In the data rows, the value 128 means zero.
How far apart are the two rows of each pair, measured in a hidden way? 0 means very close, and 40 very far. Two or three weighted sums of its numbers give each row a place; it is the straight-line distance between the places.
[132 159 109 124  99 145 127 165 153 112]
[111 138 115 114 110 153 171 120 142 106] -> 8
[137 150 116 146 100 140 146 125 122  85]
[164 131 107 147 152 101 117 146 103 134] -> 25
[159 160 117 158 127 102 123 140 116 123]
[160 144 121 157 120 117 125 127 132 119] -> 2
[126 109 128 115 135 141 102 154 117 162]
[154 146 122 143 103 121 148 115 120  99] -> 15
[ 97 120 136 105 144 117 138 151 100 172]
[131 169 119 126 107 140 101 167 158 142] -> 14
[123 125 113 120 143 144 214 120 119 109]
[144 125 113 161 136 120 140 103 136 101] -> 17
[168 145 135 171 113 143 124 141 130  77]
[149 153 112 152 140 102 152 161  93 134] -> 32
[123 121 130 122 117  96  92 107 135 109]
[102 127 128  97 110 100 108  84 114 117] -> 9
[150 162 120 150  92 118 138 117  98 106]
[123 155 118 112  89 122 119 105 119  98] -> 11
[ 84 122 134  98 133 111 144  90  79 147]
[161 122 131 167 155 144 136 150 141 123] -> 23
[158 107 127 167 165 119 128 127 145 111]
[ 94 140 115 109 122 122 102 136 124 134] -> 28
[160 105 132 155 153 124 128 157 160 157]
[117 150 132 103 103 139 127  98 119 106] -> 14
[136 115 141 142 170 109 129 114 130 114]
[108 131 130 110 143 121 141 116 113 139] -> 22
[105 145 106 121 111 107  97 146  65 151]
[110  94 135 106 177 130 131 125 118 172] -> 4
[ 87  98 147 102 150 146 129 138 142 185]
[116 119 103 127 112 138 116 120 136 120] -> 11
[166 141  94 178 153 114 149 170 100 129]
[136 120 133 124 130 136 110  98 168 106] -> 8
[ 99 151 106 111 108 113 132 132 107 133]
[179 147 121 189 122 146 105 191 159 116] -> 27
[132 145 138 128 146 103 154 137 110 129]
[117  92 148 124 170 146 136 144 135 165] -> 8
[145 165 130 154  96 139 162 134  98  98]
[111 126 107 117 130 106 161 148  62 160] -> 33
[124 161 133 108  89 124 121 137 133 122]
[164  90 131 145 171 108 124 169 114 170] -> 23
[128 160 129 131 100 130 132 115 138 116]
[150 131 128 143 135 125 146 157 111 165] -> 17
[146 135 113 160 149 126 130 148 141 131]
[ 98 159 120 113 112 118 106 137 100 124] -> 9
[109 124 131 108  85 170 127 101 143  93]
[112 116 158  97 133 119 132 102 125 128] -> 15
[107 184  98 112  82 138  92 170 107 137]
[ 97 165 101 125  88 137 146 113 133 102] -> 8
[118 136 132 112 118  99  85 110 117 124]
[128 150 119 116  73 133 185 130 114 121] -> 26
[156 138 117 165 139 152 118 165 180 129]
[127  86 133 122 170 150 139 141 148 170] -> 19
[116 117 128 121 115 148 121  91 156  96]
[ 93 124 122 100 146 125 142 135 109 178] -> 28
[123 114 145 127 128 128 160 108 147 108]
[122 135 128 113 107 131 153  76 135  81] -> 7
[101 114 129 108 140  96 125 110  93 149]
[131 151 133 138 145 122 148 134 125 129] -> 21
[157 145 120 179 163 101 154 127 102 112]
[122 107 166 110 124 116  92  97 118 134] -> 9
[107 121 134 108 132 147 136 140 176 178]
[134 146 110 137 126 137 111 146 139 123] -> 26
[ 79 149 144  97  98 111 104 109 108 145]
[131 147 137 133 102 144 154  96 133  92] -> 17
[121  96 137 102 162 152 120 134 152 173]
[110  97 137 105 156 149 130 139 127 162] -> 7
[167 119 129 161 127 178 121 167 193 128]
[147 147 115 165 169 115 102 142 134 125] -> 19
[121 117 128 112 151 127 154 150 134 161]
[127 123 117 139 147 139 135 151 134 142] -> 15
[103 166 128 103  89 103 111 116  87 139]
[ 79 111 128  86  85 141 104 103 150 134] -> 16
[ 64 136 142  59  92 142 114  84 139 133]
[121 138 110 140 107 156 144 121 142  97] -> 16
[152 137 130 159 145 135 105 126 163 111]
[156 140 132 161 150 140 130 149 168 133] -> 11
[115 103 145 118 152 147 138 145 139 159]
[173 160 106 162 114 117 123 155 114 117] -> 18
[117 117 143 121 156 143 104 153 150 170]
[169 112 125 173 156 106 129 150  96 126] -> 31
[161  95 151 150 141 104 172  94 110  94]
[ 98 114 144 104 124 113  91  94 122 128] -> 24
[116 102 139 116 161 105 151  84 124 108]
[168 104 132 152 169 128 152 152 132 152] -> 14
[147 125 122 140 138 131 116 158 162 165]
[128  82 148 143 184 141 164 109 165 139] -> 26
[148 129 142 144 126 146 130 116 164  95]
[123 144 129 131  99 136  78 137 137 142] -> 20
[142  85 142 138 176 114 119 149 140 170]
[172 141 123 174 138 111 117 193 126 146] -> 9
[124 119 119 117 150 153 132 158 160 175]
[118 156  95 111  83 132 126 128 100  82] -> 19
[115 160 112 110  63 154 115  96 153  88]
[ 85 101 133  94 149 118 118  65 113 131] -> 20
[118 139 117 140 123 121 164 101  93  84]
[144 114 136 149 137 142 133 105 167 119] -> 9
[112 129 124 110 129 147 122 158 122 150]
[116 146 130 109  83 128 140  90 128  84] -> 16
[ 88 134 127  87 108 103 127 105 100 129]
[148 127 117 149 153 117 135 120 123 105] -> 24
[125 138 103 131 124 134 114 154 110 114]
[134  95 147 109 135 135 115  90 177 140] -> 25
[171  93 132 164 175 128 128 104 166 113]
[129 137 122 136 113 122 112 144 125 128] -> 25
[ 80 135 128  85 125 129 125  90 114 111]
[116 137 130 135 137 132 165 114 126 112] -> 3
[138 136 130 128 126 121  97 107 154 107]
[102 109 127 111 137 146 120 123 118 147] -> 12
[114 137 127 129 105 129 107 156 120 141]
[ 97 117 134  89 125 123  93 101 111 165] -> 21
[113 113 138 103 143 139 133 140 123 162]
[150 138 111 166 148 145 139 159 129 115] -> 23
[ 96 110 117 108 145 139 126 137 112 163]
[ 94 139 119  95 108 135 118 152  91 148] -> 5
[131 135 143 111 111 128  88 125 115 137]
[148 109 135 154 150 106 158  94 128  84] -> 20
[104 127 134  95 135 124 142  96 123 131]
[136 166 115 149  99 126 134 120 127  89] -> 14
[ 77  97 148  83 141 133 120  95 157 161]
[102 118 138 119 125 130 124 137  87 153] -> 11
[143 126 127 143 164 134 133 159 127 150]
[126  94 147 121 172 128 112 143 147 155] -> 1
[114 120 134 116 130 167 154 145 165 151]
[101 116 148 100 115 109 111 114 111 148] -> 23
